In the rows, zero is written as 128.
One turn moves every row onto another: examples first, then more rows asked
Soliz: [100 132  76 152 123 116 139 122 104 121 116 110 151 171 126]
loz: [111 133  75 135 122 124 125 102 113 133 122 129 129 126 123]
Lifor: [ 99 131  92 139 125 119 118  99 121 135 117 138 120 124 143]
sanet: [102 139  74 145 138 133 151 117 102 120 112 113 135 167 135]
lomiz: [101 143  93 159 127 131 152 117 105 129 112 136 152 158 138]
tupet: [105 148  84 156 126 127 133 110 108 127 116 140 153 166 143]
beti: [ 79 122  98 156 129 109 132 124 112 114 116 105 136 168 146]
tir: [111 135  81 133 119 122 122 104 114 136 117 127 133 126 125]
zal: [ 81 116  93 164 128 118 139 122 110 113 121 107 138 170 139]
rof: [ 99 132  76 160 128 129 142 118 103 120 122 115 153 169 128]
lezo: [ 88 116  92 139 124 110 117 107 123 128 118 118 113 127 139]
vak: [ 89 116  97 140 124 111 119 107 122 123 122 119 112 125 139]
nif: [ 86 137 105 159 133 120 128 113 115 120 114 135 137 163 162]
Libu: [ 81 128 110 165 130 125 135 113 113 119 119 130 138 163 157]
Rali: [100 122  76 134 123 116 119 112 117 127 119 106 125 129 121]
lugom: [ 90 130 106 170 125 121 143 117 119 120 115 141 136 161 152]
memu: [112 131  76 133 123 126 125 104 112 135 120 123 132 127 124]
gup: [104 144  98 150 127 123 150 114 106 124 121 138 151 164 147]
pori: [ 91 118  92 141 124 112 112 109 126 123 119 116 115 128 138]
bafo: [101 131  96 140 120 119 115 100 123 132 118 138 122 126 141]
Zede: [ 91 122 106 158 120 116 145 112 120 118 115 135 121 171 151]
tera: [ 82 121  90 169 133 119 141 127 121 109 118 114 130 164 142]
Roz: [ 92 113  97 142 123 113 116 107 126 125 123 122 113 129 141]
narer: [100 117  77 136 121 113 125 110 115 125 123 109 121 129 119]
soguz: [105 130  96 137 122 124 120  99 119 136 120 139 125 125 141]
lifa: [102 141 100 145 127 130 154 109 103 130 109 137 138 163 147]
rupu: [101 131  95 138 126 122 120  99 119 131 121 139 120 122 141]
kaz: [ 88 124  86 158 135 114 140 126 116 106 126 110 134 170 145]
zel: [ 98 118  75 135 122 112 122 110 117 129 118 109 122 130 121]
kem: [102 140  79 148 135 123 150 123 104 117 122 113 149 166 134]
Dup: [ 91 130 106 161 127 114 141 116 119 113 125 135 134 168 157]
loke: [ 94 133  77 159 135 127 150 127 107 119 113 110 145 161 130]
vetib: [ 99 115  77 137 125 116 121 112 118 124 122 106 121 130 123]
lan: [109 132  74 135 122 121 124 102 114 138 118 129 129 128 125]
Lubo: [ 91 119  79 158 132 119 142 120 119 108 119 112 120 174 140]
fevus: [ 99 143  93 160 131 135 140 110 106 126 119 139 152 163 146]

kem moves to kaz
Soliz moves to beti
pori moves to bafo
Now find these:
lezo moves to Lifor
rof moves to zal
lomiz moves to loke
lifa moves to sanet
vetib moves to Roz
narer moves to vak

One turn moves every row onto another: examples first, then more rows asked
Lapat: [152 143 141 146 146 129 114 137 128 155 136 122 133 103 124 132 118 130
 128 128 123 150 103 145 135 133 132 140 147 143 141 115 135 120 155 123
 129 111 124 140  99 129 133 128 108 122 138 140 123 113 114 112 132 127
 117 141  82]
nadiz: [ 98 133 156 122 125 122 114 133 104 145 125  98 125 151 145 124 141 111
 112 116 131 118  93 145 121 114 127 124 151 132 143 123 136 132 141 132
 141 112 131 134 128 140 141 131 133 127 143 139 111  97 131 118 131 124
 123 117 117]
Kuva: [142 144 137 147 150 128 115 148 128 153 129 123 137 103 120 134 112 134
 130 130 124 145 102 158 132 131 132 134 140 142 140 121 137 115 150 119
 128 116 120 137 101 127 124 129 108 123 140 143 128 115 113 115 124 123
 115 143  84]
Bul: [126 110 137 128 155 125 146 124 123 142 122 127 130 141 131 123 158 125
 125 139 127 150 118 149 116 130 116 126 130 109 136 108 114 126 124 134
 130 121 124 128 124 114 119 147 147 128 121 134 133 143 123 135 120 132
 105 131 118]
takep: [131 135 150 140 124 128 128 117 147 146 117 117 138 128 145 122 141 150
 101 134 116 139 121 139 128 127 139 137 145 125 109 133 139 130 151 146
 106 105 127 141 113  96 135 134 135 120 135 133 129 146 130 129 109 128
 122 133 107]
teper: [124 136 143 141 127 125 130 128 146 146 111 118 141 127 139 122 135 152
 105 139 114 133 119 150 127 125 142 132 139 127 108 132 140 130 147 145
 110 110 124 137 115  95 126 133 135 118 134 136 136 147 129 133 101 123
 121 136 109]
galil: [136 132 140 132 146 117 120 126 147 152 140 132 119 115 117 128 142 132
 130 138 126 160 100 120 123 140 134 150 130 142 128 101 120 125 142 129
 109 113 120 142 130 116 128 136 121 126 131 141 128 132 125 123 117 121
 126 143  89]
Tiges: [130 127 138 140 138 117 121 120 143 154 138 130 117 114 121 130 135 127
 135 132 130 166 100 120 124 141 128 151 126 145 130 104 120 135 142 130
 104 102 116 135 113 119 134 147 117 130 135 136 137 137 122 126 120 123
 121 144  90]
goba: [118 130 137 138 156 116 119 136 152 147 129 130 125 112 118 132 132 132
 129 136 136 162 101 138 120 138 126 141 123 129 129 120 122 116 133 119
  98 114 112 129 119 116 119 146 117 131 140 141 133 138 116 125 110 118
 117 144  89]
Tav: [132 111 139 127 143 126 143 114 117 144 129 124 124 142 134 122 158 121
 129 135 123 154 117 142 120 129 114 132 128 120 140 101 115 135 127 140
 131 112 124 132 122 113 130 151 145 128 118 130 134 145 127 133 127 135
 109 133 119]
Feg: [ 91 132 156 121 131 122 121 138 104 148 120 101 132 153 140 122 137 116
 113 116 134 116  96 156 122 117 122 120 145 131 135 134 134 126 139 132
 141 114 124 132 132 137 136 130 130 126 145 140 116  96 121 113 127 120
 122 113 118]
Nadif: [ 98 131 158 121 128 122 121 130 102 149 125 101 128 154 143 120 140 114
 115 114 133 119  95 148 124 119 123 124 149 134 136 129 134 130 142 136
 144 112 126 135 129 138 142 130 130 125 144 139 114  95 124 112 133 122
 123 113 118]
Ripu: [ 96 132 152 128 120 121 116 131  99 146 124  98 126 150 144 124 137 108
 118 115 130 118  91 145 123 116 127 125 148 139 143 119 135 142 144 135
 143 106 130 131 118 142 143 134 131 126 145 138 118  99 132 123 132 124
 121 118 118]
kikud: [118 127 130 144 145 114 122 133 144 152 129 131 124 111 115 132 128 128
 139 134 133 162 100 134 123 140 128 144 119 143 128 111 122 133 138 126
 104 106 112 127 109 120 123 148 116 130 139 139 143 139 118 131 113 119
 116 146  92]
Lep: [ 88 132 150 129 120 121 115 136  99 145 120  96 126 149 143 127 132 109
 119 114 132 118  91 154 122 112 124 121 141 138 146 127 138 141 139 133
 138 105 125 126 117 140 139 140 128 129 146 138 123 103 130 124 128 122
 120 121 119]
nin: [124 137 143 143 115 127 127 120 143 147 114 114 135 126 142 122 132 149
 109 134 113 139 119 147 130 122 136 136 134 134 113 133 141 139 148 149
 106 100 123 137 110  94 136 142 131 122 132 132 141 150 132 133 107 126
 122 138 110]
bube: [133 114 139 123 148 126 143 122 121 143 127 126 125 143 131 121 160 127
 126 140 121 149 117 146 119 128 117 131 129 117 139 102 115 128 125 138
 133 120 124 136 133 110 123 146 147 127 115 134 132 142 129 133 124 132
 110 134 119]
kel: [121 112 137 129 149 127 142 124 121 141 121 124 127 141 131 124 151 124
 128 136 126 152 117 154 118 125 111 126 121 114 142 113 116 129 121 134
 125 115 119 126 121 110 121 155 144 131 121 132 138 149 125 135 121 133
 105 134 120]
rimo: [146 147 139 145 139 129 111 141 126 153 135 120 130 104 121 132 111 132
 133 130 119 147 102 153 135 126 129 140 135 153 147 115 139 122 150 123
 126 110 118 140 104 123 132 133 105 125 134 139 130 116 119 114 129 126
 121 146  85]
pogu: [130 134 142 144 119 126 131 119 141 149 115 118 140 127 140 121 138 147
 108 135 113 135 119 139 130 129 144 137 143 134 105 123 138 142 154 150
 115 103 127 139 109 100 134 132 135 116 133 134 137 145 129 135 108 126
 122 134 108]
fon: [ 86 129 152 127 130 120 123 137 101 149 118 101 133 152 140 124 132 113
 119 113 138 118  96 158 123 118 120 119 142 131 134 137 134 131 139 133
 139 110 123 127 120 139 137 135 128 127 148 139 121 100 119 116 127 119
 117 115 118]
Dazi: [148 147 145 140 148 130 110 142 133 150 136 120 131 104 124 132 116 135
 125 130 122 150 104 152 132 125 129 139 141 140 149 124 137 109 148 119
 122 115 120 140 109 121 130 131 107 125 136 142 120 116 116 109 129 127
 120 143  83]
nok: [125 111 133 133 143 124 145 120 115 144 124 124 127 141 129 123 152 121
 134 135 124 150 116 149 120 128 114 129 122 123 139 102 116 139 125 139
 132 112 121 127 119 114 124 153 144 128 118 132 142 147 127 140 122 132
 105 133 119]
pofu: [ 91 133 153 124 133 121 115 141 106 143 120  98 131 149 143 125 137 114
 111 119 133 114  93 153 119 116 128 118 150 127 142 127 136 128 139 127
 140 116 129 130 127 140 133 131 133 126 148 143 114  97 129 121 126 120
 120 117 117]
Dev: [142 144 140 148 145 131 113 137 129 153 133 120 133 103 126 134 111 129
 131 125 126 153 103 153 134 129 126 138 139 141 147 125 138 118 151 120
 119 106 118 134  93 126 133 138 104 127 141 138 127 119 112 112 131 128
 114 143  84]
mul: [122 132 142 148 125 126 133 121 144 148 110 116 143 126 143 124 133 147
 106 132 120 138 120 147 128 129 139 133 142 124 107 135 139 135 150 145
 106 102 125 132 101 101 131 139 134 119 138 133 138 149 124 134 106 126
 117 134 108]
runat: [ 86 131 152 128 130 120 115 139 105 144 117  98 131 149 144 126 133 111
 115 115 137 118  93 156 120 115 123 117 146 127 143 133 136 132 138 128
 136 110 127 124 116 141 135 137 130 129 150 139 119 103 126 122 126 123
 115 118 118]
muvel: [ 96 130 153 124 121 122 122 130  98 150 124 101 127 153 139 121 136 112
 121 113 132 117  94 150 125 119 123 126 143 142 135 126 135 140 143 139
 144 107 125 134 125 139 144 133 127 125 141 136 120  97 125 116 132 122
 123 114 119]
gaz: [130 128 139 135 160 117 123 132 153 150 134 134 127 114 118 130 142 133
 125 139 134 160 102 126 120 143 134 144 135 127 123 110 119 115 139 122
 106 118 120 136 124 119 121 135 122 127 138 143 125 131 117 123 113 119
 119 140  87]
limig: [ 89 130 154 126 120 122 121 132  98 148 121  99 129 153 140 122 130 112
 122 112 135 120  94 156 125 116 118 122 138 140 139 134 136 138 139 136
 139 104 122 129 121 137 141 138 126 128 144 137 123 101 122 116 131 122
 121 116 121]

kel moves to bube
takep moves to nin
Now find these:
limig moves to Feg
goba moves to galil
rimo moves to Kuva
runat moves to nadiz

